j988: [-13.9  54.2  22.9 -37.7]
j801: [ 80.1 -66.8  38.0  23.1]
j882: [ -9.3  39.1 -77.3  36.3]
j143: [-45.1  10.7 -52.2  72.4]
tail: [54.2 22.9]  [-37.7]
tail: [ -9.3  39.1 -77.3]  [36.3]

j882: [-1.3  0.6  0.1 -4.0 -0.5 -0.8  0.6  1.4]
j540: [  0.2  36.0  71.1 -31.8   9.3 -31.4 -14.6   5.1]
j712: [-1.2  1.3 -2.3 -2.0 -0.8  1.5 -0.7  0.8]
j668: [-1.3  0.6  0.1 -2.6 -0.5 -0.8  0.6  1.4]
j143: [-27.8  -1.2 -13.7 -11.9 -28.5  21.0  -8.0  16.0]
j529: [ 34.9  83.1  -1.8 -44.1  -1.5  -7.2 -13.3 -17.2]
j988: [-0.3 -0.8 -2.1  2.5  0.8  1.3 -0.9  0.6]
j597: [-27.8  -1.2 -13.7 -11.9 -28.5  21.0  -2.6  24.0]
j499: [-27.8  -1.2 -13.7 -11.8   2.2   0.7   0.2   0.3]
tail: [-2.6 -0.5 -0.8  0.6]  [1.4]
tail: [ 0.1 -4.0]  [-0.5 -0.8  0.6  1.4]

j540: [-21.3  22.5  45.5  20.8 -47.5  -5.4   8.6  21.2 -10.1  30.9  -7.1  23.7
 -29.0  43.7   8.5  22.4 -19.0 -37.9 -19.2  -4.5  41.6   5.6  29.5 -20.2
   4.7   2.1  18.8  -7.4  -8.2 -24.2  38.8]
j668: [-22.2  20.9 -12.1  39.0  10.6  18.0 -30.9 -12.4  40.0 -32.1  14.0  -5.7
 -29.0  43.6 -43.0 -14.5 -35.6   2.3 -19.0 -19.8   6.7  16.0  13.5 -28.6
  43.8   5.7  12.9 -12.0  15.9 -30.0  22.4]
j597: [  9.5  25.8  -1.9 -48.9 -21.9   4.0 -10.9  10.6  -1.7  10.7   9.8  -8.7
  -0.7 -27.4  36.2  38.6  19.3  45.7  -5.5  22.3  72.9 -20.4 -32.0  13.5
  18.7  -3.7 -12.4  -7.7  -8.2 -24.3  -9.2]
j407: [  9.5  25.7  45.5  20.8 -47.5  -5.4   8.6  21.2 -10.1  30.9  -7.1  23.7
 -29.0  43.7   8.5  22.4 -19.0 -37.9 -19.2  -4.5  41.6   5.6 -18.3  13.6
  18.7  -2.6  15.5 -12.1  15.9 -30.0  -7.1]
tail: [ 15.5 -12.1  15.9 -30.0]  [-7.1]
tail: [13.6 18.7]  [ -2.6  15.5 -12.1  15.9 -30.0  -7.1]
tail: [-12.0  15.9 -30.0]  [22.4]
tail: [ -8.2 -24.3]  [-9.2]
tail: [ 9.5 25.8]  [ -1.9 -48.9 -21.9   4.0 -10.9  10.6  -1.7  10.7   9.8  -8.7  -0.7 -27.4
  36.2  38.6  19.3  45.7  -5.5  22.3  72.9 -20.4 -32.0  13.5  18.7  -3.7
 -12.4  -7.7  -8.2 -24.3  -9.2]
tail: [19.3 45.7 -5.5]  [ 22.3  72.9 -20.4 -32.0  13.5  18.7  -3.7 -12.4  -7.7  -8.2 -24.3  -9.2]
tail: [36.2 38.6 19.3 45.7]  [ -5.5  22.3  72.9 -20.4 -32.0  13.5  18.7  -3.7 -12.4  -7.7  -8.2 -24.3
  -9.2]

j882: [ 25.7  -4.2 -15.2   3.6   1.2  44.9  17.8  15.0 -24.8  15.4  19.5 -14.5
   9.9  15.5 -56.8  13.3 -19.7  -8.4  11.5  16.7 -10.9   0.0  -9.7  10.9
   0.2 -45.7  -4.0]
j712: [ 21.7 -20.9 -25.9  12.7   1.6  26.9  18.0  20.5  -6.7  17.8  33.7 -36.6
  -1.6   1.3 -47.2   7.2  -7.8 -21.2  17.2  16.8   9.5   6.5  -4.7  11.1
 -30.8 -34.5  -8.1]
j143: [ -5.9 -30.3  -3.9   4.4   2.2 -19.6 -28.5 -35.1 -19.5  34.1 -11.4  19.1
 -51.9   8.2  13.3  14.1  10.2 -14.5  -0.2  21.8   7.7 -12.6  29.0  35.3
  39.5  32.1  45.1]
j597: [ -6.4 -54.5 -34.8  51.7  29.9 -29.4 -28.5 -35.1 -19.5  34.2  28.6  -3.1
 -40.3 -53.0   0.7  16.5  17.7 -29.6  17.2  16.7   9.5   6.5  19.7  10.5
 -32.0   9.3  39.0]
j988: [ 22.6   5.5  -9.1 -21.2 -11.6  -8.1  26.0  10.5  -4.1   2.3  28.6  -3.0
 -40.3  48.3 -31.3   2.0   9.0 -18.5  -6.8   0.9  -6.3   1.2  16.4 -10.5
  22.9 -42.7 -16.8]
tail: [17.2 16.8  9.5  6.5]  [ -4.7  11.1 -30.8 -34.5  -8.1]
tail: [-25.9  12.7   1.6]  [ 26.9  18.0  20.5  -6.7  17.8  33.7 -36.6  -1.6   1.3 -47.2   7.2  -7.8
 -21.2  17.2  16.8   9.5   6.5  -4.7  11.1 -30.8 -34.5  -8.1]
tail: [-47.2   7.2  -7.8]  [-21.2  17.2  16.8   9.5   6.5  -4.7  11.1 -30.8 -34.5  -8.1]
tail: [ -7.8 -21.2]  [ 17.2  16.8   9.5   6.5  -4.7  11.1 -30.8 -34.5  -8.1]
tail: [-28.5 -35.1 -19.5  34.1]  [-11.4  19.1 -51.9   8.2  13.3  14.1  10.2 -14.5  -0.2  21.8   7.7 -12.6
  29.0  35.3  39.5  32.1  45.1]
tail: [ 28.6  -3.1 -40.3]  [-53.0   0.7  16.5  17.7 -29.6  17.2  16.7   9.5   6.5  19.7  10.5 -32.0
   9.3  39.0]

j340: [-18.8  22.3  37.6 -40.6  44.3  -8.9  42.7   9.7  15.0 -19.4 -11.6 -15.9
  29.6]
j597: [-32.8  -8.0 -65.7  14.9  64.9  -9.5 -33.7  42.9  -0.2 -26.9 -45.8  44.4
 -25.1]
j499: [-18.8  22.3  37.6 -40.6  44.4  -8.9  42.7  33.6 -42.6 -19.2 -11.6 -15.9
  29.6]
j988: [ -2.8  19.6  37.5 -40.6  27.8  23.2 -14.7  33.6 -42.6 -19.3  30.1 -47.3
  36.9]
tail: [-42.6 -19.3]  [ 30.1 -47.3  36.9]
tail: [-40.6  44.4]  [ -8.9  42.7  33.6 -42.6 -19.2 -11.6 -15.9  29.6]
tail: [-42.6 -19.2]  [-11.6 -15.9  29.6]
tail: [-40.6  27.8  23.2]  [-14.7  33.6 -42.6 -19.3  30.1 -47.3  36.9]
tail: [-33.7  42.9]  [ -0.2 -26.9 -45.8  44.4 -25.1]
tail: [ 42.7   9.7  15.0 -19.4]  [-11.6 -15.9  29.6]
tail: [ 33.6 -42.6 -19.3]  [ 30.1 -47.3  36.9]

j597: [-36.3  33.5  52.3  31.3 -17.1  73.4]
j801: [-36.3  33.5  52.3  31.4 -17.1 -18.2]
j882: [-34.0   2.8 -14.0   6.2 -36.3  -7.5]
tail: [-36.3  33.5  52.3  31.3 -17.1]  [73.4]
tail: [52.3 31.3]  [-17.1  73.4]
tail: [-34.0   2.8]  [-14.0   6.2 -36.3  -7.5]

j597: [  8.1  51.1 -39.3 -61.9  29.3  42.7  14.0  38.9  24.3  -0.5  62.7 -54.7
  41.8  -1.2]
j529: [-16.9  69.8  17.6  -2.6 -29.0  52.0  48.9 -20.7  73.5 -45.9 -60.6 -28.4
   8.3  50.9]
j143: [-15.1  64.5 -23.4  15.3  15.0  52.0  48.9 -20.7  73.5 -45.9 -60.6 -28.4
   8.3  50.9]
j499: [-15.1  64.5 -23.4  15.3  14.9 -23.4  55.8  39.1 -22.8  39.7  44.4  59.9
  18.8  40.8]
tail: [ 69.8  17.6  -2.6 -29.0]  [ 52.0  48.9 -20.7  73.5 -45.9 -60.6 -28.4   8.3  50.9]
tail: [  8.1  51.1 -39.3]  [-61.9  29.3  42.7  14.0  38.9  24.3  -0.5  62.7 -54.7  41.8  -1.2]
tail: [-22.8  39.7  44.4]  [59.9 18.8 40.8]
tail: [-15.1  64.5 -23.4  15.3  14.9]  [-23.4  55.8  39.1 -22.8  39.7  44.4  59.9  18.8  40.8]
tail: [39.7 44.4]  [59.9 18.8 40.8]
tail: [-16.9  69.8  17.6]  [ -2.6 -29.0  52.0  48.9 -20.7  73.5 -45.9 -60.6 -28.4   8.3  50.9]

j529: [ 24.8 -51.3 -53.3  19.2 -44.1  24.8   1.9   2.4  -3.8   4.4  25.8  33.3
  12.8  17.0  31.5  -1.2  24.7  14.7  62.3  10.7 -41.5 -38.7  18.3 -28.2
  68.6  41.0 -44.8  62.7 -14.7 -15.8  14.6 -10.3  -5.1  11.2]
j668: [ 24.8 -51.3 -53.3  19.2 -44.1  24.8   1.9   2.4  -3.8   4.4  25.8  33.3
  12.8  17.0  31.5  -1.2  24.7  14.7  62.3  10.7 -41.4 -38.7  18.3 -28.2
  68.6  41.0 -44.8  62.7 -14.7 -15.8  14.6 -10.3  -5.1  11.2]
j801: [-38.3  18.4  17.8   4.6  64.6  17.0  33.4 -50.5  21.0 -70.0 -37.2  -5.3
  22.7  17.7  10.6  83.8  19.3 -43.0  -9.6  16.4 -16.8  14.6  -7.0  61.4
  20.5  -1.0 -29.7 -51.7  26.9  41.0 -11.0  42.4  11.3  37.0]
tail: [10.6 83.8]  [ 19.3 -43.0  -9.6  16.4 -16.8  14.6  -7.0  61.4  20.5  -1.0 -29.7 -51.7
  26.9  41.0 -11.0  42.4  11.3  37.0]
tail: [-41.4 -38.7  18.3 -28.2]  [ 68.6  41.0 -44.8  62.7 -14.7 -15.8  14.6 -10.3  -5.1  11.2]
tail: [22.7 17.7 10.6 83.8]  [ 19.3 -43.0  -9.6  16.4 -16.8  14.6  -7.0  61.4  20.5  -1.0 -29.7 -51.7
  26.9  41.0 -11.0  42.4  11.3  37.0]

j712: [ 1.5 17.5 11.0  6.0  3.0 13.2  2.6 18.8 13.9  8.4 57.8 17.3 12.3 67.8
  7.3 45.0  6.0 23.1  9.7 11.4  6.3  4.9 14.2  2.2  5.7  4.5 14.8  8.5
  1.3 22.2  3.9]
j540: [12.7  9.1 24.4 12.7 13.7 21.2  6.6  1.5  2.6  9.9  4.8 15.3 14.0  5.9
  2.7  3.3 18.7  7.1 26.3  3.4  4.8  2.5  7.0 34.9  9.2  8.6  5.1 13.6
  5.0 12.6  1.2]
j340: [27.1 23.4  3.5 11.0 41.5  5.9  1.9 13.8 51.8  6.9  9.3 29.6  5.8  3.9
 37.5 14.9 10.4 13.9  7.4  4.7  6.9 14.5  7.0 13.6  5.3  7.4  7.6  5.0
  4.7  3.9  7.6]
j499: [ 9.6  4.2  1.1 10.3  9.7  4.9 17.3  5.1  8.2  3.0  2.1  1.8  1.8  4.5
  6.3 13.0 14.6  3.8  4.1  2.9 11.3  8.0  1.8 10.8 22.5  4.4  4.8  2.6
 43.7 16.4  6.0]
j668: [ 6.2  4.0  7.8 53.2  1.5 31.6  5.3 20.4  6.1  2.2  9.4  6.0  6.9  6.8
  7.2 45.0  6.0  5.2 23.5 16.8  6.9 12.7 10.1  0.6  8.1 10.4  9.1  4.7
  2.7  6.5 10.6]
j882: [ 2.4 10.6  2.6  5.9  4.7  5.9  1.9 13.9 51.8  6.9  6.8  9.8  6.1  4.8
  2.7  3.4 18.7 14.0  7.4  4.7  6.9  8.0  5.9 14.0 10.4  3.7 14.1 11.9
 36.4 12.6  9.9]
tail: [ 2.7  3.3 18.7]  [ 7.1 26.3  3.4  4.8  2.5  7.0 34.9  9.2  8.6  5.1 13.6  5.0 12.6  1.2]
tail: [14.9 10.4]  [13.9  7.4  4.7  6.9 14.5  7.0 13.6  5.3  7.4  7.6  5.0  4.7  3.9  7.6]
tail: [ 7.2 45.0  6.0]  [ 5.2 23.5 16.8  6.9 12.7 10.1  0.6  8.1 10.4  9.1  4.7  2.7  6.5 10.6]
tail: [10.8 22.5]  [ 4.4  4.8  2.6 43.7 16.4  6.0]
tail: [14.0  7.4  4.7  6.9]  [ 8.0  5.9 14.0 10.4  3.7 14.1 11.9 36.4 12.6  9.9]
tail: [ 5.9  1.9 13.8 51.8  6.9]  [ 9.3 29.6  5.8  3.9 37.5 14.9 10.4 13.9  7.4  4.7  6.9 14.5  7.0 13.6
  5.3  7.4  7.6  5.0  4.7  3.9  7.6]

j143: [-0.5 16.3 -6.1 -2.4  2.1]
j499: [ -0.5  16.3 -15.9  -1.2   2.1]
j882: [ -0.5 -19.3 -46.7  -2.4   2.9]
j540: [ -0.5 -46.2  15.2 -26.2  -8.1]
j340: [-0.5 16.3 15.2 -2.4  2.1]
j988: [ -0.5  16.3 -15.9  -1.3 -14.4]
j529: [-9.6 16.3 27.7 -2.4 19.0]
j597: [-0.5 16.3 16.8  4.6  2.1]
tail: [-15.9  -1.2]  [2.1]
tail: [ -0.5  16.3 -15.9  -1.2]  [2.1]

j340: [-41.4  24.7  24.8 -79.4   0.8   6.0   3.4   2.4 -17.0   0.8 -19.5  -9.9
  -8.6  -4.7]
j712: [-41.5  24.7   0.6 -59.7   8.1  -6.8   6.6   0.7   0.3  14.3   6.9  31.1
 -14.5   3.3]
j882: [-24.0  24.7   0.5 -53.5   9.7  -4.2   2.0 -29.5 -15.7 -13.9  19.2 -22.9
 -13.5   0.5]
tail: [24.7  0.5]  [-53.5   9.7  -4.2   2.0 -29.5 -15.7 -13.9  19.2 -22.9 -13.5   0.5]
tail: [-41.5  24.7]  [  0.6 -59.7   8.1  -6.8   6.6   0.7   0.3  14.3   6.9  31.1 -14.5   3.3]

j499: [ 29.8 -88.3 -47.5  -0.3  26.5 -15.4]
j668: [ -7.4 -17.3 -47.5  -0.4  26.5   1.4]
j540: [-34.9 -15.7 -30.0  -0.5  -7.2 -31.1]
j597: [ 25.0  39.4 -23.9  -0.2  -7.7 -35.3]
j143: [ 4.1 39.9 12.3  0.0 18.3  3.0]
j340: [ -7.2  26.2 -16.2   0.6  21.5  38.9]
j801: [-69.4  26.2 -16.3   0.6  21.6  38.9]
j988: [ 29.9 -29.1  12.4   0.2  12.1 -26.5]
j882: [-12.8 -39.8   6.2   0.2  34.8  16.0]
tail: [ 25.0  39.4 -23.9  -0.2  -7.7]  [-35.3]
tail: [ 0.6 21.6]  [38.9]
tail: [-47.5  -0.3  26.5]  [-15.4]

j143: [-22.6  -6.5  -4.5  -0.9  -5.9]
j407: [-25.0  22.1  20.3 -22.5  11.1]
j801: [-39.6  26.7  26.2  -0.8  -5.9]
j499: [ 25.0  58.2  50.1 -39.2  59.2]
j668: [-39.7  26.7  26.2 -29.0  54.3]
j529: [  0.9  74.2  73.9 -63.0  81.7]
j540: [ 25.0  58.3  50.1  24.9 -39.2]
j597: [-33.8 -28.8 -20.2  15.2 -23.1]
j712: [-39.6  26.7  26.2 -29.0  23.8]
tail: [ 58.2  50.1 -39.2]  [59.2]
tail: [-25.0  22.1]  [ 20.3 -22.5  11.1]
tail: [25.0 58.2 50.1]  [-39.2  59.2]
tail: [-6.5 -4.5]  [-0.9 -5.9]
tail: [-22.6  -6.5]  [-4.5 -0.9 -5.9]
tail: [-39.7  26.7]  [ 26.2 -29.0  54.3]
tail: [-39.6  26.7  26.2 -29.0]  [23.8]

j499: [-18.5 -19.0  17.0   3.1  48.4 -83.2  -6.7  13.4]
j597: [-18.5  28.0  17.0   3.1  48.4  -1.7  -6.7  -7.4]
j407: [-18.5 -16.2  17.0   3.1  48.4 -37.3  19.6  13.4]
j340: [-18.5 -16.2  17.0  45.5  48.4 -37.2  19.6  13.4]
j143: [-18.5 -16.2  17.0   3.1  48.4  -1.7  -6.7  13.4]
j668: [-22.0 -16.2  17.0   3.1  48.5  -1.7  -6.7  13.4]
j712: [ 37.8 -16.2  17.0   3.1   7.6  -1.7  -6.7 -34.1]
j540: [-18.5 -16.1  17.0   3.1  48.4  -1.7  -6.7  19.3]
tail: [-16.1  17.0   3.1]  [48.4 -1.7 -6.7 19.3]
tail: [ 48.4 -37.3  19.6]  [13.4]
tail: [-22.0 -16.2  17.0]  [ 3.1 48.5 -1.7 -6.7 13.4]
tail: [-19.0  17.0   3.1  48.4]  [-83.2  -6.7  13.4]

j597: [65.3 10.3 36.0 44.3 69.2  0.0 -7.5]
j668: [ 64.3   9.8 -14.6  -9.8  60.7  13.6  -6.6]
j988: [64.6 13.0 20.7 44.6 67.3  0.0 -6.5]
j882: [ 65.3  10.2 -15.4 -11.5   0.0   0.0  -7.3]
j499: [65.8 53.0 38.4 44.0 68.0 12.6 -6.3]
j540: [ 64.8   9.2 -15.2  44.1  68.0   2.1   0.0]
j143: [ 65.3   9.6 -15.7 -11.2  14.1   0.0   0.0]
j340: [65.9 53.0 36.0 44.3 69.2 -0.1 -7.5]
tail: [  9.6 -15.7]  [-11.2  14.1   0.0   0.0]
tail: [65.3 10.3]  [36.0 44.3 69.2  0.0 -7.5]
tail: [ 65.3  10.2 -15.4 -11.5]  [ 0.0  0.0 -7.3]
tail: [65.3 10.2]  [-15.4 -11.5   0.0   0.0  -7.3]
tail: [44.0 68.0]  [12.6 -6.3]
tail: [-11.2  14.1]  [0.0 0.0]

j407: [-31.3  65.4  65.2  65.4 -40.0 -39.7  64.3 -30.8 -30.7]
j668: [-39.8  65.3  65.2  65.4 -40.0 -39.8  64.3 -30.8 -41.1]
j988: [ 36.8  63.5  63.2  65.5 -40.0  37.3 -57.7 -30.8 -30.8]
tail: [ 65.4 -40.0 -39.8  64.3]  [-30.8 -41.1]
tail: [ 65.4 -40.0 -39.8]  [ 64.3 -30.8 -41.1]
tail: [ 65.4  65.2  65.4 -40.0]  [-39.7  64.3 -30.8 -30.7]
tail: [-39.7  64.3 -30.8]  [-30.7]
tail: [65.4 65.2 65.4]  [-40.0 -39.7  64.3 -30.8 -30.7]
tail: [65.3 65.2]  [ 65.4 -40.0 -39.8  64.3 -30.8 -41.1]

j407: [-14.2   7.3  -4.7  82.6 -74.8  75.0  58.8  13.7]
j668: [ -1.8  33.5  36.3  -8.3  28.1 -37.3 -14.9  31.5]
j499: [27.9  7.3 -4.6  9.1 -6.4  7.3 15.0  3.1]
j143: [28.2 22.6 17.9  6.5  5.6 34.1 16.0 51.0]
j540: [ -0.1  59.3  30.4 -23.0   1.1  -3.9   2.1  35.7]
j597: [ 67.1 -52.4 -61.9  82.7  45.4  -1.9   4.8 -17.7]
j801: [-3.3  7.3 -4.6 82.6 45.4 -1.9 15.0  3.1]
j340: [-15.6   3.9  -7.4 -17.8 -33.2  16.1  20.4 -10.9]
j529: [ 40.0 -22.2 -46.9   9.1  -6.4   7.2  35.5   0.5]
tail: [-22.2 -46.9]  [ 9.1 -6.4  7.2 35.5  0.5]
tail: [82.6 45.4 -1.9]  [15.0  3.1]
tail: [ 7.3 -4.7]  [ 82.6 -74.8  75.0  58.8  13.7]
tail: [ 67.1 -52.4]  [-61.9  82.7  45.4  -1.9   4.8 -17.7]
tail: [82.7 45.4 -1.9]  [  4.8 -17.7]
tail: [ 7.3 -4.6 82.6]  [45.4 -1.9 15.0  3.1]

j340: [-10.8  27.8  -0.7 -30.9  14.1   6.8]
j882: [  3.1 -20.4 -14.2 -59.9   8.8  -6.9]
j529: [-10.8  27.7  -0.8 -31.8  14.4   7.0]
j407: [  0.0 -16.7 -13.5 -61.9   9.7  -7.7]
j801: [-10.5  17.8  -4.8 -48.4  16.5   2.9]
j597: [ -2.5  -8.9 -13.5 -61.8   9.7  -4.8]
j540: [-9.9 35.6  3.7 -6.9  9.3 12.4]
j499: [ -9.9  35.7   3.7 -24.3  -6.5  -6.7]
tail: [-9.9 35.6  3.7]  [-6.9  9.3 12.4]
tail: [  0.0 -16.7 -13.5 -61.9   9.7]  [-7.7]
tail: [  3.1 -20.4]  [-14.2 -59.9   8.8  -6.9]
tail: [ -2.5  -8.9 -13.5]  [-61.8   9.7  -4.8]
tail: [-13.5 -61.9   9.7]  [-7.7]
tail: [  3.7 -24.3]  [-6.5 -6.7]

j712: [-74.0 -76.5  -3.7   6.6  -5.6]
j529: [-74.0 -76.6  -3.7   6.5  -5.6]
j407: [-74.0 -76.6  -3.6   6.6   1.9]
tail: [-3.6  6.6]  [1.9]
tail: [-74.0 -76.6  -3.6   6.6]  [1.9]
q: [-74.0 -76.6  -3.7   6.5  -5.6]  j529
tail: [-74.0 -76.5]  [-3.7  6.6 -5.6]
tail: [-74.0 -76.6  -3.6]  [6.6 1.9]
tail: [-74.0 -76.6  -3.7   6.5]  [-5.6]

j801: [  0.0   0.7 -10.6   5.6  36.4   7.2]
j340: [ 59.5  26.4  13.7  17.9 -44.8  19.0]
j597: [ -2.8   5.1  16.7   2.4 -25.8   7.2]
j882: [ -5.1  -2.4 -14.8 -11.8   2.2 -10.4]
j143: [ 73.8  13.9  23.5  34.7 -65.6  14.7]
tail: [  0.7 -10.6   5.6]  [36.4  7.2]
tail: [  0.0   0.7 -10.6   5.6]  [36.4  7.2]

j529: [-21.0  58.7   2.0 -42.1  23.1  16.6]
j801: [-11.9  69.7  12.3  26.6   5.8  27.8]
j988: [ 31.7  58.7   2.0 -42.1  23.0  -7.9]
j597: [-21.0  58.6  12.3  27.7   4.5  26.2]
tail: [-21.0  58.7]  [  2.0 -42.1  23.1  16.6]
tail: [12.3 27.7  4.5]  [26.2]
tail: [ 58.7   2.0 -42.1  23.1]  [16.6]

